Every row has a hidden score. How much higher is the second row's score than the first row's in each pair? 20 means about the same, 40 much higher and 0 much lower. The score is a weighted sum of the row's numbers plus the product of two more (or one squared), each taken from its middle value.
[-25  30 -16  14  18   7 -24  -1   8   2  14  14]
[  5 -26  20  -8  14 -24  11  -5  31  -8 -25  10]: 22
[-21  82 -44  -7  -3  77   7 -17 -56   6  15 -14]
[ -3  -4  36  15 -18 -44 -63  50  -7  11   8  19]: 22
[ 36 -32  40 -29 -39 -11  18  31  -8 -10 -50   0]
[ 14 -20  31  -2 -17 -22  17  19 -25   0   0   0]: 27
[ -2 -14  14  -9  22  -8   9 -11  37   3 -10   5]
[  1 -11   5 -14  37 -11  14 -19  29  -3  -8   0]: 25
[-16   1  16   8   1 -29  -5   4  -7 -13  22 -11]
[ 45  10  18 -20 -48  12   0   8 -41  14   9 -26]: 22
[-20  13   7  28   3  -8 -32  30 -15   6  20  -2]
[ -9  13  12   5 -12   6  17  24  -2  -3 -36 -11]: 15
[-22   7  -4  -1   2 -11   5  -5 -19 -10  21  -2]
[  4  -8  27  11 -19 -31 -26   0   0   0   0   0]: 20
[-34   9  -2   3   0 -10   8  -8 -16 -13   0   0]
[-65  46 -25  16  43  22   6 -19 -30  -6  34 -15]: 26
[-21   8 -16   3  25  -1  12   0   0   0   0   0]
[ 57 -14  -1 -36 -31  25  26 -33   6  18 -20  -3]: 15
[ -8  -5 -18   2  11  23  37  -6   5  -8 -21  -8]
[-25  10 -11  -1  27  -6  15 -34  -2   9  36 -14]: 23
[ -1 -22   2  -8  37   1  13 -24  41  12 -11  10]
[ 79 -53  48 -26 -64 -29 -33  15  23  35 -20   7]: 23
[ 38  35   7 -12 -64  30 -25  30 -44  12  -4 -14]
[ 51   2 -29 -16 -32  45  -1   6   0   0   0   0]: 23
[  5   1   4  -2  -1  -1 -18 -14   7   0   0   0]
[ 45 -31  13 -26 -33   2  35  29   0   0   0   0]: 20
[ -9 -10   2 -17  22  -2  16 -10  19  -3 -24  -1]
[ 23 -30  34  -4 -30 -29 -24  -5   5  14  16   8]: 19
[-22  15  11   4  27 -23  16 -35 -14 -12  48 -19]
[  1 -26  -7   3  22 -10  12 -30  42   7   9  26]: 1
[ -6  16   1  15  -2   6 -41   3  -5  18   3   9]
[-32  23 -13  11  36  -6  -8 -27   2   6  40   1]: 23
[ 29 -29  28   7 -23 -46 -41  13  12  14   6  10]
[ 32 -53  35  -4  -3 -43  -6   0  37  -8  -7  13]: 18
[  6 -15  26  18 -21 -28  -4  13   1  -3  22 -16]
[ 37 -38  17 -20 -30  -4  41  20   0 -13 -32  -5]: 13
[-38  38 -25  17  19   4 -35   0  -4   0   0   0]
[ 11 -19  31   5   5 -36 -19 -19  -4  -9  21  -5]: 22
[ 35 -58  47  -8  -7 -50  -4   8  49  -8 -13  11]
[ 28 -18  -6 -19  -3  12  62 -14 -11 -22   0   0]: 19
[ 36 -15  35  14 -38 -31 -72  50  15   7 -19  17]
[-23  79 -24   8 -31  45 -16   1 -38   7 -15 -21]: 27
[  7 -46  24 -13  40 -26  52   0   0   0   0   0]
[ -59   82 -127   15   40  105   15    7   40  -42   -6    2]: 23
[ 20  17 -31 -21  -8  50  26 -41   3  26 -18  -2]
[-36  26 -15  10  55  16   0 -10   0   0   0   0]: 27
[-38  21 -12 -12  22  25  59 -46 -21 -20  41 -22]
[ 47 -60  14 -13 -27 -24  39  12  16 -17 -14   4]: 18
[ 25 -34  26  -5 -14 -31 -19 -22  11  23   0   0]
[-24  21 -32   6  49  22 -12 -39  18  15  26  12]: 15
[-56  38 -40  29  61  21  -3 -38   0  12  40  -2]
[ 27 -45  43   3 -13 -33  -5  15  31   5   0   0]: 21
[-22  23  -6  11  15  15 -53  16  12  12   0   0]
[ -7 -21  35   5  -6 -52 -10   3 -14   1  25  -9]: 23
[  2 -10  -7  -3  16  -3 -18 -22  19   7  19  17]
[ 75 -74  86 -15 -85 -76 -12  78   8 -21 -49  -7]: 30
[ 40 -10   7 -16 -16  12 -13   0   0   0   0   0]
[ 33 -29  29  12 -14 -43 -34  -4  14   9  17   9]: 19
[-67  72 -59  17  58  52  25 -43 -30  -9   0   0]
[-58  55 -32  26  44   8 -20  11 -23  -3   0   0]: 28
[  5  12  13   4 -14   9 -15  29 -30   1   0   0]
[-74  66 -17  29  31  19 -20   3 -18  -8  24   6]: 16
[-40  56 -58   1  21  61  36   3 -11 -10 -37   9]
[-18   1  17  12 -11 -17 -19  26   0   0   0   0]: 30
[  7  -8  30   0 -15 -28 -22  36 -31  -2   4 -10]
[-19  -3 -42  -1  22  36  35  -6  14  -9  -8  10]: 7
[ 14 -51  34  -3   3 -47 -29  21  56  -3 -16  28]
[  0 -13  33 -20  -5 -22  30  12 -12 -24 -24 -17]: 31
[ -2  -1  -8  -8 -18  31   9  42  -2 -16 -52  -2]
[-18  24 -24  12  22  18 -32   0   0   0   0   0]: 20
[-30  64 -30 -12  33  69  23 -49  -4  16 -18 -18]
[ -6 -18  -4   2  37  -1  23 -20  25   1  -8   5]: 23
[ -3   0  18  -6   5   5  38  -1 -15 -13 -21  -9]
[  6  -1   4   4   3  -7 -32  -3   5   0   0   0]: 21
[-20 -13  -7  -6  33  -7  30   0   0   0   0   0]
[-12  28 -32  11  26  40 -16   0   0   0   0   0]: 17
[  4 -25   9  -1   3 -14 -24  -7   2  21   0   0]
[ -5 -29  -1   1  28 -14 -10 -13  37  -3  -3  15]: 14
[ 32 -24  32  -1 -42 -20  -9  69   3 -19 -51   4]
[-12 -16 -36   3  10  21  28   8  18 -12 -13  17]: 15
[-21  23  10  24 -14  -5 -43  39 -23   0   0   0]
[-40  30 -17  10  20  18   5   0   0   0   0   0]: 14
[  4 -32  12 -18   8 -16  14 -15  25   6 -17   8]
[-23  -3 -63 -14  42  46  69 -43  28 -17  -1  13]: 15
[ 19 -26  77  11 -42 -78 -51  53  -3  -8   8  -3]
[-29  36 -34   2   7  37  30   7 -16 -16 -26 -12]: 13
[ 29 -11   9   1  -3 -13  -8 -13   0  14  14   8]
[  9 -15  23  13 -12 -42 -71  31  13   7   6  23]: 20
[ 24 -44 -17  -2 -10   3  37   0  10 -14 -21   7]
[  80  -12   65  -12 -114  -15  -63   70  -31   13  -22  -13]: 34
[ 27 -27  16 -17 -24  -1  41  -1  -5 -19 -13  -4]
[-33  20   5   8   7  -4   1  21 -20  -7  10 -14]: 28
[ -6  -7   5   5  10  -5 -14 -18  11   5  21  -1]
[-76  61 -55  22  67  59  -2  -5  14   4 -18   7]: 15
[ 17 -45  21 -12  18 -28  33 -21  24   0   0   0]
[  2  -1   5   6 -10 -16 -43  22   8  26   3  15]: 15
[  1 -14  48  12 -13 -49 -27  18   7  -3  19  -1]
[-29   0 -27 -16  71  29  40 -61   0   0   0   0]: 16
[  7  59 -10 -23 -33  41  -2   2 -44  15  -2 -19]
[ -2 -11  25   6 -10 -27  -6   9 -11   2   7  -5]: 23
[-46  30 -61 -12  42  65  79 -46 -24 -23   5 -31]
[-14 -11   4  12  25  -5 -32  13  36  -3  -9  16]: 13
[ 14 -26  11  -3   2 -24  -4 -41  -1   5  41   9]
[-46  40   9  11  -5  13 -12  51 -14  -3 -38  -8]: 23
[ -9  15  -5   5  -5   7 -23  71  -3  -2 -68  19]
[ 14 -27  24  -3  13 -23  10   0  22   0   0   0]: 27
[-18  17 -19   1  14  12  -4 -21   4  18  10  -4]
[ 23  20 -64 -29  -3  87  46 -51   6  13 -13  -3]: 26
[ 23 -36  14 -21   3 -14   3 -39   5  16  35  -3]
[-17   7 -16  16  28  -2 -16 -21  11  26  25  13]: 17
[ 21  -1  17  14 -22 -15 -60  28   1  32 -15   9]
[-19  -4   1   9   5  -7   8 -20 -23  -4  37 -11]: 22
[ 16 -14 -33 -10   4  16   6  29  15  -1 -35   0]
[ 32  25   6  -5 -65  18 -45  51 -32  15 -20   0]: 21
[ -8  54 -31   5 -14  52 -57   0   0   0   0   0]
[-20   4  10 -18  16   6  23  13 -20 -15 -33  -9]: 4
[-16  10  -1  15  24  -8  -5 -20   9   0   0   0]
[ 34 -54  50 -12 -14 -41 -12  30  25   3 -35  16]: 20
[ 52 -11 -14 -32 -30  45  12   0  -7  21 -34   0]
[-20  28 -36  -5  12  52  41   2  -4 -11 -20  -7]: 17
[ 59 -26  38 -21 -52  -5  -9   2   9  25 -28   0]
[-10 -55 -22  12  38 -37  33 -54  80 -16  51  -1]: 25
[-58  21 -33   5  72  17  13 -35  22  -2  21  16]
[  1   7  -3  -1  -6   2 -23  -7   0   0   0   0]: 24
[ 17 -40  44  -5   1 -50   8  -1  39 -11 -12  12]
[ -5 -12 -10   2  36  -9  38 -79   6   6  54 -10]: 21
[ 36  -6 -26 -43 -14  56  61 -54  -7  14 -17   2]
[ 12 -12  35 -10  -4  -9  31  -2 -17  -9   2 -17]: 35
[-37  27 -17  20  32  13 -13 -10 -11  19  17   5]
[ 50 -20  24 -43 -27 -10  23 -37  13  24  -3  -4]: 16
[ -3   7  20  -8 -29  10  -3  47  -5 -15 -56  -1]
[  3 -16  40   3  -2 -53 -12  11  -3  -9  30  -8]: 32
[ 47 -44  42   2 -34 -57 -21  -7   6  16  32   7]
[ 46  16  26 -24 -54  -5  22 -34 -30   4  26 -35]: 23
[  8 -28   5 -12  21 -13  28 -36  30   2   0   0]
[ 22 -39  19 -18  22 -26  15 -25  37  -3   3  17]: 21
[ 34 -37  30 -18 -15 -37   8 -33   0   9  43  -5]
[-36  34 -44   7  56  35  18 -58   4   3  37 -10]: 18
[-17  -2 -18   6  14   8 -15 -30  10  17  28  21]
[-13  23 -12   5   7   1 -31   2  -6  20   5   0]: 28
[ -5   6 -14   4   2  -4 -16 -17   7  13  15  15]
[-21  10  -5  19  -1  -5   3 -15 -10 -13  18 -10]: 28
[ 60 -22  26 -28 -53   2  46 -46 -33   2  39 -28]
[ 38 -59   2 -22  -2  -5  84 -37  18 -30   9   0]: 13
[-42  26 -12   8  20  12   0   8 -27   2   6 -11]
[ 31 -53  30 -24   6 -44  20 -31  43   0   0   0]: 16
[-46  32   3  24   7   7 -22  31 -30  -3   4   4]
[ 57 -20  -7 -42 -36  22  32 -19   7  14 -29  14]: 9
[ 29 -49   9 -17  -8 -11  76 -23  10 -25   6 -11]
[ 37 -23  34   9 -35 -33 -56  39  12  10   6  13]: 21
